[[ -3.7   1.4   2.2 -42.2  -4.1 -11.4]
 [ -0.1   4.8   2.0   8.3   6.0 -17.0]
 [ -1.0  -4.7   2.3  -8.5  16.3   2.5]
 [  0.1  -1.4   1.3   5.5 -31.6   3.8]
 [  1.0 -11.3   0.0  -5.9   0.4  -1.2]
 [  0.3 -59.1   1.3   0.2  14.6  11.8]
 [  0.1   1.3   1.6  -1.9  31.4  -0.4]
 [  0.1   4.0  -2.3   3.7  -8.4   2.5]
 [ -0.7   6.7   2.8 -13.0  -0.3  -0.3]
 [  1.3 -66.1  -1.2   7.1 -30.2  -9.7]] gives 0.1

[[-13.5 -31.6 -18.5 -18.1 -33.3  16.3 -27.0 -28.4]
 [ 23.1 -13.3  11.4 -42.5 -19.2  11.0 -24.8 -29.3]
 [ 47.0  45.7  34.2  -1.9   6.0 -11.4 -11.6  -5.6]
 [  9.0 -39.8 -41.6 -58.1 -25.7 -36.8  -5.6 -40.2]
 [ 10.8 -16.3   3.4  17.6 -13.9 -17.5  19.7 -11.1]
 [  8.4  -1.1  31.8   3.3   3.9  48.4 -18.1 -26.7]] gives 9.0

[[ 25.0  35.6 -23.5  37.4 -32.8 -21.6  23.1  40.7 -10.5]
 [  7.3 -49.5  28.6 -40.1 -13.6  40.8   2.4  29.9 -49.1]
 [ 30.4 -26.1   3.3  36.3  10.9 -12.3  12.0 -43.4  29.1]
 [ -1.6 -27.2  34.6  11.9  -6.9   6.5  -2.6 -26.7  -3.1]
 [ 18.0 -23.7  14.9  26.9   2.1 -17.1   6.1 -29.5  15.3]
 [ 53.3 -32.4  -9.1  -1.4  40.8  14.4 -38.7 -25.1 -38.3]
 [-14.1   4.6 -23.2 -70.9 -36.8 -40.6  63.8  20.2  36.7]
 [ 33.8  31.9 -45.0 -13.6  24.0   0.6 -31.9 -31.4  12.2]
 [-56.2  55.3 -23.8  21.3  31.3  42.5 -54.2 -10.1 -38.8]
 [-61.5  18.5  73.1 -15.2  33.0  -4.2   0.5 -29.5  33.3]] gives 33.8

[[-27.8  26.7 -17.3  -0.6 -46.1  36.1 -47.7  32.8 -27.0 -22.1  -0.7 -26.1
   23.4]
 [-17.6   1.0 -33.9  43.1 -38.7 -12.3  -6.2  -1.6 -13.6  18.9 -34.6  33.0
   39.5]
 [ 11.0 -22.5  -8.3  10.8  23.1 -33.6  40.6 -24.1  20.4  25.2  -8.7  26.8
  -14.3]
 [-40.9   7.9 -62.7  42.2 -60.9  -4.7 -15.9  15.0 -13.9  22.6 -27.0   7.0
   29.6]
 [  3.1 -24.5 -29.3  25.1  12.7 -41.8  41.8 -24.3  18.6  40.7 -12.5  31.0
   -7.3]
 [ 22.5  14.1  61.5 -46.2  32.4  34.8 -24.4  11.3  -6.8 -45.7  30.9 -25.4
  -12.8]
 [ 41.0  -6.6  63.0 -51.2  65.9   9.5   7.0  -7.5  15.1 -26.8  35.5 -16.6
  -37.4]
 [-17.2 -22.9 -55.1  41.6  -8.1 -42.0  33.2 -14.5  14.0  48.9 -27.1  32.8
    3.8]
 [ 25.1 -10.2  38.9 -37.6  52.3   6.2  10.6  -2.7  14.3 -17.0  27.9 -22.3
  -32.3]
 [ 32.2 -11.6  48.0 -32.9  56.1   0.5  17.3  -9.2  18.9 -12.5  29.7 -17.0
  -38.3]
 [ 23.5 -16.3  26.4 -28.4  48.1 -11.9  26.1 -13.9  21.0   3.4  21.5  -5.2
  -37.4]
 [-27.2  23.5 -11.4  -2.7 -50.2  35.9 -45.5  31.1 -25.4 -22.1   0.0 -30.3
   22.5]] gives 32.2

[[-21.3  31.1  39.3  32.1  31.2  27.7  23.0  -8.6  26.8  13.3]
 [ 36.4  -1.7 -52.9 -19.4  36.8  19.0   3.9  50.8  23.8  11.1]
 [-10.6  11.5   1.3   1.2 -15.8 -57.6   7.1 -42.9 -51.9 -65.1]
 [-24.5  36.9  46.5  26.6  31.2  27.6  41.7 -28.7   6.8   5.9]
 [  9.1 -27.7  18.2 -22.9   2.1  46.4  22.2  10.6 -56.3 -35.1]
 [ 42.2  28.6  15.3  20.8   7.6   3.5  37.8 -10.0 -26.4 -19.7]
 [ 22.3 -13.4  10.9 -45.2   2.6  33.4   8.4   6.8  -3.3   9.1]
 [ 23.2  47.3  32.5   4.0   5.9 -13.2 -11.3  17.5  38.6 -13.5]
 [-45.5 -13.9 -20.0 -56.1  13.1 -17.7 -30.7  -4.3   2.7  -2.7]
 [ 22.9  34.6  26.2  58.6 -17.5  -8.2 -14.3  -8.8  12.6  -0.7]] gives 23.2
